128 stands for zero in the data rows.
Here are some points, one per row:
[164 150 207 176 161 152 166 177 148 166 190 136 152 195 147 186 161 150
 149 154 153 155 179 169 142 140 155 136 148 168 161 167 131 152 138 144
 124 187 120 163 144 146 145 157]
[150 147 140 178 153 216 216 144 150 220 179 176 133 117 182 181 168 186
 160 182 180 207 198 123 176 150 178 166 151 138 162 168 126 144 179 196
 151 167 167 203 138 187 134 176]
[147 190 147 162 145 140 164 139 184 149 139 120 145 166 173 168 150 216
 170 176 123 130 139 143 173 136 139 159 151 142 135 135 145 154 146 229
 129 171 172 190 145 187 143 142]
[165 140 175 197 146 119 166 159 156 190 161 151 175 163 155 232 152 143
 169 206 162 228 180 187 165 252 153 150 143 165 159 166 156 158 161 182
 154 138 174 165 171 174 143 139]
[172 158 141 137 151 143 181 128 166 160 134 148 151 167 199 143 138 171
 164 206 156 130 144 157 188 144 139 172 161 158 173 147 149 133 142  93
 136 137 162 206 156 186 146 155]
[147 149 197 155 152 163 168 215 189 159 179 176 159 157 150 154 152 176
 169 159 150 152 148 146 149 168 181 146 151 154 123 161 214 145 169 158
 180 158 156 150 144 158 159 156]
[173 138 148 164 146 160 149 150 163 191 137 183 166 158 157 134 156 169
 167 178 139 180 156 216 190 124 147 176 129 173 188 141 145 168 144 168
 147 160 165 191 161 141 133 168]
[206 128 144 154 137 202 152 134 167 217 139 154 159 162 190 130 148 143
 160 131 174 151 152 185 196 186 159 145 199 158 185 160 161 145 165 238
 160 172 129 185 193 151 133 178]
[162 180 188 159 164 176 166 165 151 175 186 150 156 113 173 161 136 173
 167 145 156 116 140 175 140 129 168 119 158 200 149 181 128 183 176 131
 197 165 142 166 162 161 196 175]
[159 147 189 153 171 139 205 186 167 174 218 135 155 149 134 132 161 184
 141 165 146 168 201 192 144 211 164 184 189 169 134 158 134 171 147 149
 132 160 157 170 140 137 177 150]
[156 147 160 163 168 233 216 150 169 142 133 162 173 166 144 185 152 181
 152 190 159 168 179 235 178 155 152 158 145 159 188 144 147 137 158 126
 155 184 202 148 153 147 135 152]
[157 170 206 127 155 220 149 168 166 190 186 165 174 140 154 155 169 166
 164 166 153 105 207 163 193 255 137 154 150 152 209 162 189 154 132 187
 156 153 155 159 135 126 197 164]
[188 154 155 118 135 207 178 130 151 200 133 173 157 174 155 205 158 218
 153 142 147 242 193 136 186 154 162 143 178 151 163 136 177 174 158 126
 148 156 145 133 160 142 239 157]
[155 179 130 137 122 145 141 159 115 158 137 125 172 130 168 131 136 172
 175 184 146 185 132 198 188 125 150 179 168 125 154 140 139 154 133 196
 143 141 186 176 124 131 126 178]
[173 195 174 161 155 135 201 159 174 146 149 238 171 149 164 213 155 180
 137 162 152 167 147 142 151 145 166 159 162 138 151 144 143 191 152 179
 214 147 184 150 220 167 160 167]
[162 172 137 166 196 150 169 157 161 154 151 106 255 150 182 133 168 132
 165 157 190 151 184 118 132 143 159 198 165 161 212 151 147 123 146 192
 197 146 184 153 194 194 156 186]
[169 149 145 153 177 144 140 165 161 158 159 129 138 157 165 172 154 186
 171 168 162 135 153 146 215 186 159 166 155 173 147 163 157 186 192 179
 167 174 219 152 202 162 241 191]
[188 159 139 130 147 133 136 138 154 157 145 198 127 162 195 150 162 171
 167 176 144 130 170 166 171 129 159 207 161 158 179 140 148 143 133 173
 163 166 169 181 132 191 138 139]
[153 149 173 181 171 173 121 155 193 177 175 154 140 179 175 138 173 180
 169 167 144 159 148 158 202 148 150 228 165 149 175 166 144 186 161 147
 219 166 165 156 240 171 127 140]
[123 204 153 155 160 143 181 134 171 165 151 213 179 157 165 144 174 145
 161 156 154 140 145 180 214 137 152 162 165 151 175 165 167 152 138 150
 139 148 134 134 152 237 139 188]
[150 160 160 159 255 158 125 153 148 181 160 189 218 151 207 216 143 142
 165 173 169 137 225 181 160 175 146 133 155 154 160 154 161 141 152 199
 138 155 222 154 153 113 127 155]
[164 163 142 184 151 147 180 140 141 148 150 211 166 171 170 126 155 173
 162 167 163 138 170 199 179 174 165 153 162 153 156 152 182 141 166 180
 135 166 231 150 202 168 151 189]
[125 149 157 159 175 138 190 199 162 175 172 192 152 169 143 134 147 151
 162 156 179 137 200 173 142 153 160 142 182 136 130 158 203 211 182 179
 145 131 149 160 194 201 187 187]
[172 143 127 163 152 147 173 215 213 151 171 193 146 161 163 147 167 146
 160 159 139 131 174 163 172 164 136 147 151 151 174 175 145 166 170 159
 255 155 140 133 153 157 151 161]
[143 134 186 172 251 157 156 242 142 158 146 157 202 165 173 143 152 163
 149 153 176 167 116 114 146 188 176 171 146 158 169 168 176 159 129 171
 170 140 190 176 165 175 177 188]
[130 179 140 158 157 171 214 180 149 159 168 152 153 153 174 180 150 136
 160 149 149 171 183 150 176 187 165 175 177 175 224 164 189 189 162 152
 149 170 184 172 211 153 170 159]
[142 179 138 148 141 158 139 129 153 139 131 141 169 147 211 124 145 130
 156 255 159 134 140 116 108 142 130 185 184 145 150 129 131 147 132 184
 137 151 179 141 147 159 144 163]
[130 127 160 142 149 139 144 151 135 144 157 135 135 185 123 150 163 134
 124 132 150 141 170 132 133 146 164 132 141 160 136 183 137 140 129 138
 142 153 139 136 147 131 132 136]
[138 170 114 147 152 193 172 122 144 164 152 167 147 204 150 166 163 203
 169 163 137 255 141 194 164 195 152 137 167 156 153 155 185 169 162 201
 174 156 121 154 151 132 237 162]
[206 149 195 207 166 148 152 161 152 150 215 154 125 151 136 185 171 169
 167 169 187 158 195 148 151 159 167 162 163 170 200 163 172 158 134 160
 162 163 154 165 140 151 188 152]
[166 166 130 135 138 147 148 142 140 154 128 207 162 131 124 147 119 130
 192 178 149 138 132 145 153 139 138 245 152 124 149 134 147 137 132 155
 130 160 129 140 139 158 144 143]
[185 133 148 193 156 189 198 150 153 162 156 224 155 153 167 178 172 163
 156 202 149 161 123 172 153 127 145 132 166 149 169 160 150 155 161 179
 143 160 224 213 155 148 222 126]
[153 196 122 143 154 149 138 125 170 137 130 181 130 171 173 151 131 158
 162 157 163 131 134 128 183 146 152 232 144 151 172 134 134 151 162 134
 155 141 141 182 137 131 156 183]
[183 155 165 162 147 154 141 188 154 139 128 140 164 195 132 138 146 152
 146 146 158 150 183 140 136 133 164 143 160 159 169 172 165 255 242 170
 155 137 155 152 128 214 160 141]
[160 154 163 181 140 182 175 184 185 109 158 155 198 143 158 172 144 192
 164 164 134 200 154 138 144 156 176 152 143 163 167 142 156 216 169 129
 179 208 180 173 198 188 152 138]
[162 138 168 175 138 144 148 180 175 126 184 167 171 153 179 164 173 144
 157 156 166 153 201 154 153 175 165 147 158 152 147 173 147 165 179 146
 172 176 137 147 138 135 221 157]
[177 141 198 190 180 141 126 179 124 149 183 171 150 152 150 123 151 149
 135 159 140 173 186 140 143 220 204 154 148 164 164 146 178 145 173 142
 161 134 139 141 152 144 176 141]
[152 185 168 151 165 153 144 124 172 134 150 159 199 150 103 161 156 147
 150 195 147 145 133 137 237 152 156 149 191 160 146 131 188 153 168 189
 167 172 161 159 190 191 147 203]
[168 164 219 158 144 156 189 182 160 154 154 127 151 161 158 167 150 167
 152 142 196 178 197 150 162 160 127 142 127 147 128 159 158 155 157 166
 215 154 152 166 158 158 189 156]
[158 194 196 140 157 154 152 211 163 160 177 167 151 183 163 162 153 152
 171 153 147 165 159 134 156 135 180 144 180 184 163 180 137 141 208 142
 169 165 153 165 159 134 173 184]
[137 174 157 198 148 189 197 162 137 187 156 196 171 161 141 197 150 191
 163 150 177 128 189 125 152 211 170 171 148 182 149 178 176 165 129 188
 193 185 161 163 174 189 138 135]
[130 161 158 165 160 166 137 204 149 145 138 132 163 190 149 161 187 151
 157 134 185 152 166 158 144 155 215 135 165 158 132 153 181 151 143 146
 175 168 141 150 146 159 150 148]
[173 165 218 170 187 210 116 143 147 209 155 167 139 161 167 188 151 121
 149 176 137 209 165 196 147 210 145 152 149 144 153 145 158 132 142 163
 148 179 198 166 147 152 214 147]
[174 154 188 148 153 177 183 201 184 150 193 156 164 170 158 175 142 128
 166 141 171 182 123 146 153 157 146 167 173 177 139 165 190 178 148 175
 219 166 167 164 133 145 164 154]
[191 202 146 154 181 169 179 178 173 169 169 154 140 183 147 160 168 169
 167 132 167 184 150 168 161 164 161 152 151 181 198 145 172 183 138 168
 153 151 204 147 198 211 133 187]
[117 119 161 139 167 139 135 156 125 146 186 142 128 143 135 143 169 132
 133 149 147 151 161 135 139 144 159 131 140 190 135 147 139 138 173 144
 195 135 145 139 143 134 148 142]
[137 121 186 126 129 144 137 123 145 129 156 134 134 142 127 139 160 138
 148 122 123 149 160 130 121 137 151 118 129 142 142 215 138 133 139 142
 144 120 157 131 155 133 122 147]
[160 175 120 172 168 149 136 216 164 167 144 113 144 145 129 153 177 156
 136 142 174 111 137 167 146 173 157 135 167 135 179 171 147 154 204 121
 196 163 137 133 161 165 133 141]
[141 136 169 149 164 135 148 176 124 160 207 141 149 175 137 138 183 135
 137 131 139 146 141 123 141 123 132 137 124 169 139 153 160 131 173 148
 132 144 139 133 147 131 175 120]
[165 152 146 159 141 182 160 142 179 187 166 161 176 145 169 173 169 189
 150 135 177 158 168 158 152 162 146 217 163 135 120 173 162 165 188 196
 138 152 130 172 220 190 168 206]
[172 148 176 165 155 123 151 143 156 163 206 131 145 173 150 111 145 144
 148 149 161 189 182 153 145 165 185 138 142 168 135 181 130 147 138 135
 155 167 145 147 136 152 196 146]
[124 146 197 142 146 153 176 158 211 145 147 184 146 167 176 157 155 191
 157 167 198 158 109 209 171 166 165 178 140 170 255 163 129 161 172 222
 142 156 161 156 172 154 188 145]
[148 160 170 166 166 171 170 175 154 148 169 146 144 137 186 180 153 166
 146 173 141 203 182 197 164 156 149 209 139 142 216 182 241 141 159 176
 173 189 168 156 179 173 181 171]
[152 136 132 141 136 147 144 153 129 144 125 144 144 144 176 150 127 160
 183 190 147 137 142 152 223 139 130 208 170 136 140 139 136 146 135 141
 133 135 145 134 142 152 141 152]
[111 161 166 177 178 198 103 148 169 205 156 159 142 132 144 205 153 129
 164 132 147 195 228 200 163 194 153 150 144 161 176 130 146 143 136 157
 147 165 191 185 144 153 232 142]
[138 156 154 142 140 134 153 134 130 131 133 170 142 138 198 151 144 143
 150 113 136 151 138 149 178 152 133 251 204 154 139 129 123 138 160 200
 138 140 145 135 121 229 149 174]
[139 170 193 181 171 148 139 186 152 148 135 160 157 138 152 151 175 152
 148 151 185 196 174 140 143 146 166 144 186 175 142 181 197 169 156 120
 160 157 132 150 171 131 135 148]
[137 132 138 154 169 140 153 141 138 142 171 130 133 121 124 149 177 134
 129 121 151 146 117 141 128 151 153 121 151 174 140 190 142 144 131 150
 140 153 133 130 139 125 136 125]
[178 160 158 150 172 172 215 173 158 165 148 124 150 140 178 207 164 142
 156 191 153 132 168 211 164 173 191 157 146 151 143 154 195 182 150 194
 171 150 155 152 212 177 200 161]
[184 173 156 181 176 157 187 184 232 170 149 143 168 155 172 142 185 136
 160 171 139 152 137 130 219 178 163 228 135 163 134 179 158 176 194 162
 138 161 172 130 174 162 155 150]
[152 163 135 140 170 180 135 209 175 145 185 191 153 167 181 158 157 149
 154 161 207 205 141 137 153 182 155 127 166 168 135 174 172 194 172 173
 125 170 145 157 194 225 150 194]
[152 155 178 136 148 155 188 112 141 167 169 154 136 177 156 151 202 165
 168 131 161 149 141 171 149 206 168 157 155 145 131 140 215 211 214 116
 194 188 140 147 132 130 147 161]
[170 170 120 146 131 133 136 142 166 119 117 168 152 111 175 139 126 160
 202 153 145 153 135 152 173 153 119 151 143 139 156 109 143 129 141 131
 118 140 139 168 145 154 136 157]
[158 131 128 157 133 133 129 142 143 229 147 162 209 148 154 247 153 176
 142 186 157 196 132 167 134 197 163 149 184 152 209 153 219 156 146 141
 130 160 216 162 138 178 163 171]
[158 145 197 232 155 220 174 158 156 146 212 138 153 191 168 230 149 158
 168 149 143 139 140 220 145 186 164 169 156 157 183 145 138 148 151 125
 127 160 165 163 153 144 158 154]
[177 170 148 149 150 189 163 178 191 132 164 175 180 169 149 219 168 165
 151 168 166 159 184 187 136 154 184 211 155 210 135 181 179 159 165 186
 165 158 188 190 171 151 156 170]
[167 188 189 133 167 172 146 189 137 142 176 164 166 152 149 157 181 160
 166 141 169 164 142 216 145 147 155 160 155 173 138 199 141 158 180 125
 175 169 141 196 171 172 180 144]
[138 131 164 122 134 146 134 128 145 129 205 133 139 150 126 148 167 133
 140 124 140 147 139 130 129 136 169 122 129 105 143 190 136 136 141 143
 134 121 154 136 156 130 127 131]
[152 189 141 150 141 161 135 133 161 153 166 177 225 165 190 137 150 159
 129 158 175 144 144 179 213 142 161 189 148 163 146 145 208 178 153 171
 170 146 171 137 168 172 153 176]
These points spread out most along one direction. Take the direction at right angles to it along which they spread out most. Go by this last direction. How many in every 100 of the points above lie lower along it than each point below? Answers are rounded to whole numbers. More than half of the points above lie lower than the first one.
[166 166 130 135 138 147 148 142 140 154 128 207 162 131 124 147 119 130
 192 178 149 138 132 145 153 139 138 245 152 124 149 134 147 137 132 155
 130 160 129 140 139 158 144 143] 1
[117 119 161 139 167 139 135 156 125 146 186 142 128 143 135 143 169 132
 133 149 147 151 161 135 139 144 159 131 140 190 135 147 139 138 173 144
 195 135 145 139 143 134 148 142] 86
[130 179 140 158 157 171 214 180 149 159 168 152 153 153 174 180 150 136
 160 149 149 171 183 150 176 187 165 175 177 175 224 164 189 189 162 152
 149 170 184 172 211 153 170 159] 45
[152 189 141 150 141 161 135 133 161 153 166 177 225 165 190 137 150 159
 129 158 175 144 144 179 213 142 161 189 148 163 146 145 208 178 153 171
 170 146 171 137 168 172 153 176] 16
[137 132 138 154 169 140 153 141 138 142 171 130 133 121 124 149 177 134
 129 121 151 146 117 141 128 151 153 121 151 174 140 190 142 144 131 150
 140 153 133 130 139 125 136 125] 68
[138 131 164 122 134 146 134 128 145 129 205 133 139 150 126 148 167 133
 140 124 140 147 139 130 129 136 169 122 129 105 143 190 136 136 141 143
 134 121 154 136 156 130 127 131] 62
[165 140 175 197 146 119 166 159 156 190 161 151 175 163 155 232 152 143
 169 206 162 228 180 187 165 252 153 150 143 165 159 166 156 158 161 182
 154 138 174 165 171 174 143 139] 65
[138 156 154 142 140 134 153 134 130 131 133 170 142 138 198 151 144 143
 150 113 136 151 138 149 178 152 133 251 204 154 139 129 123 138 160 200
 138 140 145 135 121 229 149 174] 0
[148 160 170 166 166 171 170 175 154 148 169 146 144 137 186 180 153 166
 146 173 141 203 182 197 164 156 149 209 139 142 216 182 241 141 159 176
 173 189 168 156 179 173 181 171] 42
[206 128 144 154 137 202 152 134 167 217 139 154 159 162 190 130 148 143
 160 131 174 151 152 185 196 186 159 145 199 158 185 160 161 145 165 238
 160 172 129 185 193 151 133 178] 23
[125 149 157 159 175 138 190 199 162 175 172 192 152 169 143 134 147 151
 162 156 179 137 200 173 142 153 160 142 182 136 130 158 203 211 182 179
 145 131 149 160 194 201 187 187] 54
[111 161 166 177 178 198 103 148 169 205 156 159 142 132 144 205 153 129
 164 132 147 195 228 200 163 194 153 150 144 161 176 130 146 143 136 157
 147 165 191 185 144 153 232 142] 88
[172 148 176 165 155 123 151 143 156 163 206 131 145 173 150 111 145 144
 148 149 161 189 182 153 145 165 185 138 142 168 135 181 130 147 138 135
 155 167 145 147 136 152 196 146] 97
[169 149 145 153 177 144 140 165 161 158 159 129 138 157 165 172 154 186
 171 168 162 135 153 146 215 186 159 166 155 173 147 163 157 186 192 179
 167 174 219 152 202 162 241 191] 39
[178 160 158 150 172 172 215 173 158 165 148 124 150 140 178 207 164 142
 156 191 153 132 168 211 164 173 191 157 146 151 143 154 195 182 150 194
 171 150 155 152 212 177 200 161] 48
